0: [159 125 112 116 159 125 147  54  88  83 163  72  73  97 104  86]
1: [128 128 123 122 128 125 125 131 127 130 130 132 133 133 130 129]
2: [142 136 134 139 139 140 138 114 122 127 140 115 117 133 136 124]
3: [132 138 138 140 127 132 132 123 132 129 136 127 124 136 137 124]
4: [127 148 144 144 122 125 128 134 144 146 138 134 139 152 146 130]
5: [142 119 109 111 148 123 135  79 103  99 150  93  96 103 103 100]
6: [ 85  99 123 108  89 117  94 219 165 165  75 183 187 126 118 170]
7: [140 115 113 115 142 120 145  73  99  87 140  88  81  85  92  91]
8: [161 124 104 111 165 135 152  38  74  72 164  63  61  92 102  82]
9: [161 131 117 126 160 132 148  65  94  94 164  83  82 115 119  94]
10: [135 150 144 151 131 142 138 125 128 132 135 133 129 152 155 133]
11: [128 138 133 133 126 126 127 129 132 132 131 130 130 137 134 130]
12: [154 107  96  98 162 115 139  52  89  79 156  69  76  82  87  85]
13: [136 142 141 147 132 143 139 129 129 135 141 129 127 146 151 130]
14: [ 92 114 140 129  93 120 108 206 176 172  96 176 180 137 132 157]
15: [133 139 131 135 132 134 134 120 123 122 137 130 125 143 145 130]
16: [138 142 133 134 138 135 133 124 126 133 142 129 124 152 146 131]
17: [123 141 142 145 119 134 128 148 144 145 126 145 143 146 144 140]
18: [128 136 136 136 123 133 132 126 126 124 122 131 127 136 139 133]
19: [147 121 109 111 152 121 140  69  94  92 154  85  84 100 100  92]
20: [133 141 136 139 130 141 131 126 128 129 132 129 125 144 143 130]
21: [152 117 107 113 157 123 140  67  95  90 159  76  80  92 100  89]
22: [134 150 145 149 131 147 137 133 130 139 135 135 132 152 154 140]
23: [139 140 130 131 136 129 132 119 131 135 143 125 128 144 139 129]
24: [ 84 104 133 115  87 112  99 203 162 159  77 179 180 122 120 162]
25: [ 79 110 140 121  77 113  95 227 177 179  69 199 196 138 132 175]
26: [153 124 111 119 159 128 146  49  88  81 160  73  71  95 100  84]
27: [ 94 114 138 125  91 121 106 207 165 173  87 178 177 136 131 162]
28: [136 144 140 146 131 138 136 118 126 130 137 128 123 144 145 131]

[144 142 135 147 142 143 144 106 118 123 144 116 112 139 141 125] 2 28
[126 134 131 133 123 133 128 142 133 141 126 142 140 147 141 139] 17 11
[145 138 132 135 147 145 142 103 108 118 144 111 106 133 140 123] 2 15
[139 139 134 138 139 147 140 114 114 121 134 119 116 136 141 131] 2 15
[147 124 114 121 147 129 139  85 103 104 148  95  99 111 113 106] 5 19
[135 146 142 145 132 142 139 127 132 137 136 126 125 143 146 130] 13 28
[133 135 135 133 132 133 133 130 133 134 137 130 132 142 138 133] 11 20
[133 146 138 141 128 144 130 134 129 138 126 140 138 157 156 142] 22 10
[135 137 127 131 131 131 127 126 131 128 134 130 133 142 138 129] 11 23
[128 133 130 132 126 127 127 133 132 132 129 132 133 136 137 134] 11 1
[133 143 136 139 128 137 133 128 122 129 124 136 127 144 142 134] 20 18
[140 147 137 137 135 141 135 124 125 132 141 130 130 158 153 132] 16 13
[132 145 148 153 129 143 136 141 134 141 133 134 137 151 154 139] 22 10
[140 130 123 125 141 130 133 113 122 123 146 116 119 134 130 126] 2 23
[129 144 140 141 124 129 128 142 146 146 139 141 143 156 150 136] 4 17
[124 138 134 135 122 131 126 135 130 130 121 136 134 143 146 141] 18 11
[125 141 148 152 120 145 132 146 137 148 120 145 144 153 153 143] 17 22
[125 143 144 141 123 130 123 146 146 146 131 146 147 156 150 139] 17 4
[145 124 114 117 148 118 132  87 111 108 152  97 103 112 111 104] 5 19
[ 83 101 127 112  86 111  94 217 167 169  73 183 190 131 121 170] 6 24
[123 145 148 150 116 141 135 139 133 139 118 143 136 146 149 140] 17 22
[130 136 135 139 128 140 128 140 133 141 127 138 138 149 146 139] 17 22
[ 81 100 128 113  85 114  97 221 168 169  71 190 191 121 116 173] 6 24
[137 147 142 146 130 140 139 119 126 132 135 127 124 147 145 128] 28 13
[129 138 144 144 128 140 133 135 134 139 126 135 136 138 144 136] 20 22
[135 129 128 130 132 137 133 118 115 119 125 120 115 126 131 128] 2 18
[130 140 144 147 125 141 135 132 140 141 133 131 132 141 144 131] 13 20
[133 143 134 137 130 136 129 139 133 139 136 139 139 159 154 140] 22 4
[132 135 132 137 128 139 132 126 126 128 124 132 128 137 140 134] 18 20
[ 77 110 136 119  75 110  89 231 182 182  75 196 203 145 129 173] 25 6
[129 140 140 145 128 133 136 120 130 128 135 123 122 136 141 124] 3 28
[146 144 138 144 143 142 142 105 121 124 146 111 112 138 142 121] 2 28
[136 149 141 147 132 140 136 126 133 137 142 130 129 146 151 129] 13 10
[ 95 108 130 118  96 114 105 185 151 149  84 166 165 116 117 153] 24 27
[141 137 130 136 136 135 137 108 116 117 132 116 111 125 132 120] 2 15
[ 78 113 142 125  78 117  94 225 175 177  70 197 193 138 133 174] 25 6
[132 133 133 134 133 144 135 123 118 126 121 126 121 129 138 134] 18 20
[133 134 132 133 131 132 129 137 135 136 136 133 134 144 140 133] 11 20
[123 138 136 140 123 123 128 138 142 140 133 137 140 143 139 132] 4 17
[124 149 153 156 121 141 132 143 144 147 127 141 139 151 156 139] 17 22
[139 137 133 138 138 143 142 107 117 113 134 115 114 130 136 120] 2 15
[ 81 109 139 125  82 114  93 239 187 191  76 197 203 146 134 180] 25 6
[139 150 143 145 135 144 131 138 139 145 147 136 137 163 158 139] 22 10
[137 129 125 131 137 133 137 107 119 119 139 111 114 123 127 121] 2 3
[130 143 144 147 124 149 134 141 129 140 122 143 135 150 154 147] 22 17
[129 129 134 136 126 137 131 128 123 131 125 130 130 132 136 131] 18 11
[ 91 111 131 115  94 108  97 196 161 160  87 173 174 124 116 155] 24 27
[133 145 140 148 130 141 139 126 135 137 138 132 130 143 149 128] 13 10
[141 148 138 141 141 134 142 107 119 123 150 119 115 145 145 119] 2 28
[162 128 110 118 162 128 150  36  75  67 164  66  59 100 109  81] 8 26
[136 141 140 144 127 133 132 138 140 145 137 134 140 152 148 137] 4 22
[129 128 127 124 128 124 127 115 120 116 127 121 117 121 123 123] 1 18
[125 139 138 141 122 134 125 149 137 139 118 145 142 150 151 144] 17 4
[146 128 113 118 148 126 140  81 101  99 154  92  92 113 115 100] 5 19
[147 117 110 111 150 122 140  70  93  86 147  87  84  95  99  96] 19 7
[137 146 144 148 128 144 136 133 130 138 132 136 132 152 153 137] 22 10
[146 127 113 117 149 122 138  84  97  95 147  95  98 112 113 104] 5 19
[126 137 135 137 125 133 125 141 137 141 131 142 141 145 143 138] 17 4
[130 130 133 134 128 128 130 135 136 137 136 132 136 139 137 131] 11 1
[ 80 117 145 131  79 118 100 225 180 182  76 197 196 140 136 176] 25 27
